In the rows, zero is written as 128.
One hidden turn or mirror swaps the rows below in pairs. Which row is each named row swapped with?
The rows were stretched afterwards, more along some directions than others.
lizuv: [148 123 135 115 108 156 158 142 126 137 137 137 118  80 120 109 145]
Mebaf: [130 132 136 114 120 134 130 139 139 131 140 143 107 104  97  93 138]
Nadum: [178 122 117 135 120 168 142 148 124 142 142 123 117 144 140  99  95]
pap: [137 153 120  96 112 154 168 135 129 146 128 145 105  93 111 121 138]
mavib: [201 121 130 155 130 170 127 156 118 128 157 151 114 150 150  84  92]
Kiv: [121 137 127  90 109 149 145 134 129 159 109 136 114 106 118 143 131]
vuzuz: [156 128 134 129 114 160 148 140 132 135 141 147 111  90 121 105 139]
peb: [124 137 126 102 117 158 135 149 125 145 119 142 109 118 124 141 126]
vapa: [121 131 130  98 122 161 139 154 129 153 123 147  98 109 136 125 124]
kegol: [134 132 138 113 120 136 132 131 126 141 141 155  95 101  99  90 142]
Nev: [142 128 138 116 120 139 131 138 122 140 139 147  98 105 103  83 135]
mak: [148 143 116 109 122 156 164 134 133 133 130 152 105 114 126 119 123]
sut: [120 135 129  91 113 162 135 153 134 142 120 150 110 117 131 139 123]
sefi: [127 118 122 111 112 134 141 164 154 126 142 138 129 108 118 121 117]
lat: [170 126 128 128 118 167 137 161 119 138 152 137 120 129 138  91  93]
zudeg: [125 127 120 108 112 126 136 157 149 134 142 147 121  98 104 108 125]
velig: [172 133 125 140 122 162 137 159 127 136 140 127 132 130 137 105 101]
kepi: [154 153 118 113 120 156 159 137 129 136 136 152 104 112 117 111 122]
datem: [168 128 123 137 116 170 138 157 126 131 141 120 122 135 133  97  95]
giso: [158 123 136 118 108 160 153 139 127 133 141 140 115  91 123 109 145]
dotim: [164 127 133 129 116 159 154 142 134 134 135 150 112  92 124 103 142]
bar: [125 129 135 109 119 133 140 141 131 132 138 142 103  93  97  94 138]
daket: [164 124 139 130 112 162 151 141 123 146 139 152 108  89 126  96 138]
mito: [131 133 138 104 115 136 139 135 131 131 132 142  98 103 102  99 146]
Mekon: [146 124 139 119 122 161 134 150 123 146 135 164 102 124 141 122 110]
zef: [159 126 138 123 107 158 150 144 133 129 136 149 115  89 126 105 141]
Pof: [150 128 129 115 120 163 132 147 130 149 126 161  98 130 144 125 115]
suko: [132 133 139 104 118 134 132 132 134 130 132 147 103 102 105 101 140]
tov: [175 129 121 137 121 166 135 158 128 130 146 128 121 137 145  98  99]
filu: [165 124 137 135 113 156 145 141 126 139 150 155 113  91 121  89 135]
vef: [154 131 120 113 109 156 147 145 117 145 136 113 129 116 117 108 115]
lotu: [123 123 121 114 113 128 137 161 151 136 145 152 122 104 111 116 119]
fuv: [129 130 131 110 113 160 136 149 143 146 115 140 111 126 130 134 117]
vokot: [135 134 134 105 121 136 137 132 131 132 127 142 103 102 102  99 145]
Zopo: [128 120 119 114 116 130 144 157 149 128 145 146 126 109 116 109 112]
veli: [126 129 129  98 113 158 141 146 134 151 121 144 115 119 129 130 105]
gozu: [149 150 119 104 121 160 160 136 135 130 125 145 105 116 124 126 123]
Kam: [114 130 124  86 111 151 153 148 124 154 113 147 114 106 127 130 127]
nel: [169 129 115 127 120 161 154 148 112 142 134 129 118 124 141  94 105]
Sefov: [179 126 120 134 125 176 131 168 123 129 148 137 120 128 146  88 101]

pap is swapped with zudeg
daket is swapped with Nev
Mekon is swapped with mavib
filu is swapped with kegol

One hidden turn or mirror swaps the rows below in pairs. Which row is each named row swapped with?
The rows were stretched afterwards, more along some directions than others.
Rogug: [143 110 129 103 128 101 161 145 107 119 147 105 157  95  85 130 133 116
  63 125 122 155]
giful: [119 137 105 118  95  77 160 139 155 107 192 134 181  93  93 112 171 150
  95 143 107 119]
rezi: [119 101  91 151  99  80 163 163 124 105 173 166 163 106 112 110 167 140
 108 148 113 135]
Gelum: [159 131 125 124 103 117 128 123 141 110 141 125 177 114 124 119 140 115
  90 121  87 109]
boba: [136 101  87 133 104  89 159 152 122 113 161 127 182  95  92 146 157 141
 101 139  90 168]
levig: [140 125 105 115  82  75 172 118 128 127 101 148 145  65  82  97 147 131
 102 130 132 128]
tota: [117 143 130 121 130  99 170 123 136 137 130 133 202  82  87 126 148 112
  80 135 132 124]
samid: [138 141  92 124 113  61 153 134 120 101 134 150 153 103  82 127 156 160
 110 137 132 165]
Lagov: [141 108 120 136 121 103 146 144  91 126 110 118 158 105 114 125 127 129
 118 133 128 154]
sunam: [126 126 104 134 118 138 156 126 133 115 103 164 156 109 122 133 145 114
 115 119 116 119]
Sipek: [125 126 117 139 101  81 148 150 127 140 131 138 179  96 126  77 153 131
  99 136 126  86]
Segez: [133 133 103 132 104  79 141 135 145 114 157 153 187 104 128  81 157 133
 139 148 115 108]
viko: [192 148 140 113 101  75 143 157 123 134 147 116 184  95  80 124 141 133
  91 131  92 133]
foti: [160 151 115 113 114  90 160 130 137 145  89 133 171  79  87 123 136 135
 118 132 122 129]
Gozez: [145 129 108 101 116 130 155 119 117 129  83 134 147  83  96 136 111 119
 114 126 132 144]
toda: [133 125 102 128  67  82 158 131 136 108 136 146 163  82 124  96 156 151
 109 135 115 120]
negi: [150 121 140 123 106 115 134 141 121 119 117 120 167  83 103 119 130 111
 103 126 106 122]
tirom: [168 124 134 127 105  90 144 178 124 138 164 139 185 103 113 131 135 115
  94 150  92 131]
Pori: [138 151 138 123 106 103 143 134 133 108 120 164 185 100 111 119 144 128
 134 137 121 117]
dep: [160 116 120 128 103  71 171 154 122 117 167 134 178  96  89 110 152 119
  93 150  92 120]
Zopet: [149 124  89 134 128 126 151 132 121 116 110 158 180 116 128 139 149 122
 151 141  98 144]
Molo: [145 136 156 128 103  86 142 164 122 134 159 130 195 115  99 130 150 127
  89 117 105 127]
Kav: [118 130 127 128 134 109 157 122 128 122 139 131 190  85 119 128 133 118
 126 157 120 125]
Riri: [139 103 125 112 131 105 138 160 114 121 175 115 157 109 102 166 132 114
  56 124 120 150]
Vade: [117 100 107 115 101 116 151 141 116 118 130 143 177 106 104 139 139 110
  79  99 130 133]
koni: [143 151 134 133 158 112 145 131 140 126 131 127 187 126 108 142 149 114
 116 120  91 120]
Ner: [144 136 145 124 117  72 143 162 122 124 135 139 187 113  93 124 154 139
  85 112 116 137]
Migan: [148 143 126 106 111  88 174 136 146 123 136 154 198 106  81 134 161 125
  82 114 109 133]
vem: [158 114 131 100  88 116 153 141 128 108 144 116 161  88  75 160 142 115
  62 106  94 157]
Tuga: [125 143 119 123 127  87 167 128 136 130 136 128 181 102  83 118 155 136
  63 120 115 110]
kobib: [131 138 119 124 108 104 143 129 144 116 118 155 177  76 117 117 140 107
 121 140 103 116]
bavi: [141 140 125 133  89  94 143 135 131 131 123 137 189  85 122  81 152 135
 108 149 119 103]
lelak: [145 107  92 126 107  73 168 151 125 120 135 140 174  87 113 108 162 134
  93 137 103 137]
kizol: [137 144 154  87 112 124 155 123 141 100 142 132 187  87  83 142 136 107
  74 114 124 133]
zoz: [176 153 152 104 109  78 128 154 124 124 116 113 179  93  97 118 132 122
  69 114 116 124]
zamiv: [170 133 130 106  72  85 151 149 122 102 109 165 159  97  94 133 148 142
 107 105 122 141]
gugez: [159 157 129 122 121  94 132 136 130 123 109 119 179 109  98  94 150 131
 100 121 110 121]
Lusa: [126 121 106 129  74 114 177 106 155 134 121 132 167  91  84 113 161 126
  86 115 101  97]
lib: [135 125 129 141  84  96 155 158 143 115 164 146 152 100  94 125 164 144
  73 109 102 116]
Ratur: [127 103 105 142 127  92 149 152 119 131 174 119 178 118 111 119 151 138
  75 140 115 122]
Fif: [123 118 102 132 112  81 157 134 146 122 138 144 162 113  88 111 157 126
  75 121 109 113]
Gatoz: [126 124 114 115 134 133 156 106 116 114  92 130 181 107 103 143 146 107
 111 107 124 144]
bima: [116 117  98 140 101  75 172 126 125 107 121 157 128  85  90 104 146 150
 116 152 135 130]
gidam: [162 131 106 135 101 107 146 137 136 108 142 126 163 102 114 136 147 124
  82 131  89 126]
Tela: [144 121 110 155 115  98 132 142 121 135 120 150 184 122 149  83 144 119
 120 131 113  84]
Ropu: [144 129 114 120  81 104 176 132 139 121  95 162 171  93  84 135 153 144
 128 110 104 133]
zoza: [123 112 115 154 124  78 147 161 123 113 168 152 195 119 119 112 180 132
  98 132 102 123]
Muz: [141 143 126  83 106 105 168 118 139  99 122 142 191  77  75 145 146 118
 104 125 118 159]
tun: [165 148 150  92 106  84 126 135 133 119 132 120 194  98  97 114 134 126
  96 115 119 123]
lubu: [117 120 115 113 119 114 158 138 114 118 110 148 166  99  88 167 138 125
  80  90 141 165]
tib: [105 122 109 133 126 103 166 113 155 104 117 153 163  97 110 100 168 116
 103 119 115 105]
petel: [126 121 108 120 112  94 175 122 138 134 133 128 177  99  66 148 165 113
  71 104 101 141]
fekug: [142 145  99 118 126  91 169 103 131 125  77 152 163  95  92 109 138 130
 151 147 122 132]
fiz: [143 146 122 124  96  95 130 151 157 121 145 133 176 113 112 117 146 125
  89 105  99 110]
Fosil: [137 115 127 132 104 110 151 142 106 147  86 130 165  84 110 108 127 116
 110 119 128 122]
fep: [149 142 155 107  99  97 132 170 151 131 151 130 166  82 100 115 125 106
  51 112 109  96]
mumeg: [152 155 111 123 135 106 160 114 129 127  83 130 155 103  85 124 146 144
 133 134 106 133]
didot: [117 142 131 108 128 112 166 103 140 134 104 140 174  95  88 128 139 103
  80 110 138 116]

Migan is swapped with Gozez
zoza is swapped with negi
fiz is swapped with toda
Zopet is swapped with kizol
fekug is swapped with didot
Ratur is swapped with viko
gugez is swapped with bavi

One hidden turn or mirror swaps the rows below in pairs. Which row is each named row swapped with?
The rows were stretched afterwards, more along some directions than others.
gak: [140 134 144 120 120 140 124 154 141 114 109 131 115 132 108 148]
gano: [134 133 118 132 137 114 134 137 123 122 114 134 125 159 137 133]
Geli: [129 160 136 139 134 134 125 140 158 126 102 161 111 133 117 140]
vudiz: [138 135 129 161 134 142 131  96 136 128 135 117 116 115 131 121]
nebuf: [133 123 116 123 139 121 128 121 115 144 124 119 113 132 115  89]
zozi: [104 152 124  96 122 116 129 130 138 137  90 164 117 169 110 118]
lim: [121 124 168 116  97 122 112 138 164 163  83 145 109 167 120 133]
kaber: [107 147 136 114 115 108 134 141 162 112  87 165 102 139 128 144]
pefib: [123 119 148 125 108 131 114 116 141 145 131 114  90 149 117 120]
Sifa: [132 141 148 111 131 118 135 159 131 133 140 122 124 138 108 155]
pulu: [118 131 120 127 129 127 129 111 145 101 118 157 122 130 127 100]
kon: [117 145 125 133 134 144 139 114 132 120 135 142 119 130 135 123]
dop: [136 156 111 122 143 120 134 131 116 118 135 124 107 118 128 127]
ful: [130 144 147 126 111 121 124 141 156 120 103 145 132 122 140 145]
reta: [145 117 109 140 121 123 135 133 125 124 124 117 119 112 131 123]
zoma: [126 116 167 108 113 127 143 152 135 147  95 128 123 127 128 127]
Fedu: [117 129 148 123 112 108 120 110 141 120 126 117 122 121 149 120]
lolu: [106 153 133 157 153 109 133 104 137 111 113 132 119  98 128  99]
bani: [134 131 137 116  88 134 104 113 156 148 102 125 135 158 138 140]
gato: [127 139 152 120 136 113 128 154 132 140 135 128  88 155 106 127]
rok: [125 155 129 131 130 118 127 146 167 126 120 168  75 170 115 140]
bov: [108 132 139 111 108 136 124 125 147 128  90 161 110 174 110 108]
bemop: [118 139 150 132 137 125 136 139 138 112 133 144 123 151 131 133]
kida: [147 130 143 110 104 117 117 161 138 157  97 120 102 148 116 145]
nuvi: [125 135 140 103  95 134 120 116 156 151 114 153 100 167 109 130]
Zalap: [137 116 119  90  89 116 120 147 134 156 113 130 125 156 117 130]
mev: [134 150 132 137 120 125 128 122 156 134 106 140  83 106 127 122]
dat: [128 137 129 149 145 148 140 107 124 106 135 125 134  98 128 128]
gugu: [117 138 109 122 128 121 139 130 137 120 105 140 112 103 145 103]
komol: [119 114 154  97 102 133 134 126 135 152 107 137 104 146 110 124]
zesiv: [120 150 133 121 133 100 129 136 129 150 109 113 134 121 132 133]
zal: [127 115 124 109  95 116 102 130 145 139 104 110 113 142 130 116]
libil: [118 153 131 149 149 129 127 115 126 129 121 124 118 115 113  93]
Vudod: [123 137 150 131 122 106 115 131 156 158 129 128 115 169 133 130]
gavu: [124 111 157 116 121 123 156 159 135 128 110 135 105 146 125 146]
Napos: [117 162 140 117 134  84 121 137 150 129 130 148 106 125 117 119]

rok is swapped with Vudod
dop is swapped with Fedu
zozi is swapped with lolu

